rotation steps, each row followed by its count of steps
The counts run from 0 to 341.
[158 120 101  99  83 118  88 129  97 140  97 160 108 150 138 182  92 151
 102 130 140 134  93 126 110  96 106 160 144 125 165 105 156 141] : 199
[163 147  92 146 112 132 107 130  86 136 106 170 120 177 146 180 124 169
 129 143 145 136  82 113 164 119 108 156 138 123 158 134 150 152] : 66
[156 142 112 105 101 125  77 120  97 140  89 161 117 150 127 169 129 152
 122 149 153 113  76 109 152 118 107 175 150  88 138 120 154 143] : 28
[126 151 107  96  84 123  72 133  76 137 122 159 107 156 126 186 105 151
 104 146 135 142  95 133 123 122 128 169 141 110 137 101 166 115] : 42
[159 131  94 130 107 127  80 110 105 134  96 160 127 163 133 191 120 155
 120 145 143 101  97  93 129 103 102 161 154 107 150 131 151 169] : 2
[154 136 101 108 103 117  81 115  96 132  74 170 120 136 129 190 121 151
 107 149 160 123  90  96 135 119 106 152 157 111 159 134 124 145] : 10
[159 170  99 106  78 126  88 135  83 142 140 166 120 155 130 169 124 140
 111 153 143 136  76  90 142 135 111 160 150 109 120 136 150 134] : 142
[160 130 113 100  88 114  93 141  98 134 127 170 101 154 140 186  98 153
 119 131 147 152  76 107 138 113 113 164 143 101 134 114 166 136] : 57
[147 127  94 104  77 115  80 126 104 135 138 153 135 165 145 190 118 135
 102 151 141 105  93  96 126 115 106 169 150  95 135 128 153 145] : 318
[153 129  99  96  86 107  83 146  94 120 136 161 119 145 147 204  93 135
  88 155 148 129  94  96 120 121 120 149 147 115 137 131 141 135] : 90
[136 121 105 102  75 113  88 117 101 146  86 159 120 154 137 181 119 154
 109 137 156 127  83 128 141 110 108 172 143  97 168 106 149 129] : 330
[145 154  95 126  79 114  92 121  84 128 142 160 118 176 130 179 110 126
 116 151 131 148  86 110 138 128  98 168 139 126 137 104 175 125] : 243
[159 147  95 111  91 123  92 134  80 114 131 153 138 167 160 186 124 138
  99 162 151 127  84  96 133 144 104 163 139 113 138 148 125 132] : 205
[138 154  91 134  95 122  86 109  93 135 115 164 131 160 134 199 134 150
 121 152 150 124  91  81 144 140 104 151 155 108 141 142 127 146] : 335
[139 133 109 108 102 117  77 115  89 116  97 153 116 166 132 185 112 143
 122 149 143 131  86 132 132 117  98 181 139 104 147  93 171 127] : 24
[136 159  95 113  63 107  94 135  89 156 145 176 120 149 123 180 114 133
  89 147 143 130  88 105 142 121 127 149 150 117 144 128 149 131] : 254
[142 142 101 125 122 133  80 132  80 132  86 162 102 166 132 194 100 171
 115 141 136 134  98 140 131 104 126 158 135 131 159 109 158 134] : 278
[139 144  83 121 111 137  79 111  91 123  84 135 125 155 143 198 121 174
 117 155 148 130 101 123 132 128 104 161 152 124 162 104 145 134] : 118
[143 126 108 118 101 118  92 132  99 144  93 178 110 156 139 200 118 181
 122 130 155 132  87 109 151 112 130 158 140  97 157 130 134 141] : 267
[146 160 100 109 101 128  80 119  73 136  72 162 121 145 124 167 129 152
 103 160 156 131  86 130 143 132 109 157 146 122 164 120 131 123] : 122
[132 144  90 141 100 109  92 128  89 146 108 182 122 167 125 193 118 154
 106 156 149 108  98 120 156 109 133 152 138 118 169 132 138 143] : 271
[166 139  85 123 113 136  93 135  87 135  96 150 119 166 145 174 109 173
 112 144 144 127  88 137 143  98 106 163 138 131 166 112 164 147] : 84
[146 130 104 113 108 118  75 115  94 125  85 166 123 145 138 203 121 153
 110 152 160 113  93  95 134 125 112 152 151 103 152 141 118 147] : 107
[158 162  92 103 103 122  91 153  76 121 134 165 107 140 135 182 100 141
  94 168 147 147  80 114 147 131 124 149 149 132 131 122 153 123] : 168
[168 125 111 109  97 130  87 141  90 139 114 169 114 177 145 174 111 160
 119 129 138 119  81 117 138 102 117 178 131  97 144 134 156 149] : 285
[149 152  97 133 127 107  89 130  85 110 103 182 109 152 124 192 112 141
 113 173 154 140  85 110 159 129 114 149 146 129 149 129 140 135] : 167
[145 152  81 127 112 140  74 113  89 143  85 150 122 153 124 189 117 164
 107 149 138 105 106 115 123 107 109 152 157 128 157 118 152 157] : 211
[160 157  83 138 118 139  87 117  81 114 106 153 132 168 145 195 124 153
 119 159 145 127  94  92 133 136  95 152 145 135 145 138 136 150] : 3
[117 139 103 111  94 107  77 120  95 147  91 170 114 149 118 189 118 159
 105 149 151 121  94 132 144 110 130 164 144 100 163 107 150 128] : 43
[175 151  94 123 117 131  97 134  75 113  97 162 114 163 151 185 108 158
 117 151 149 158  82 111 137 133  96 149 140 141 157 134 135 136] : 294
[139 141 106 106  88 133  79 145  80 156 113 168 111 173 130 183 107 168
 106 128 129 122  95 134 125  99 139 164 130 108 151 122 155 136] : 173
[151 135  90 119  87 138  90 119  90 155  91 158 128 170 140 175 115 167
 104 128 137 111  97 127 123  97 113 163 140 125 173 123 148 150] : 304
[140 163  89 103  65 139  87 127  85 151 133 153 126 150 143 188 123 162
  98 137 141 142  93  96 124 140 118 151 154 114 134 131 133 129] : 30
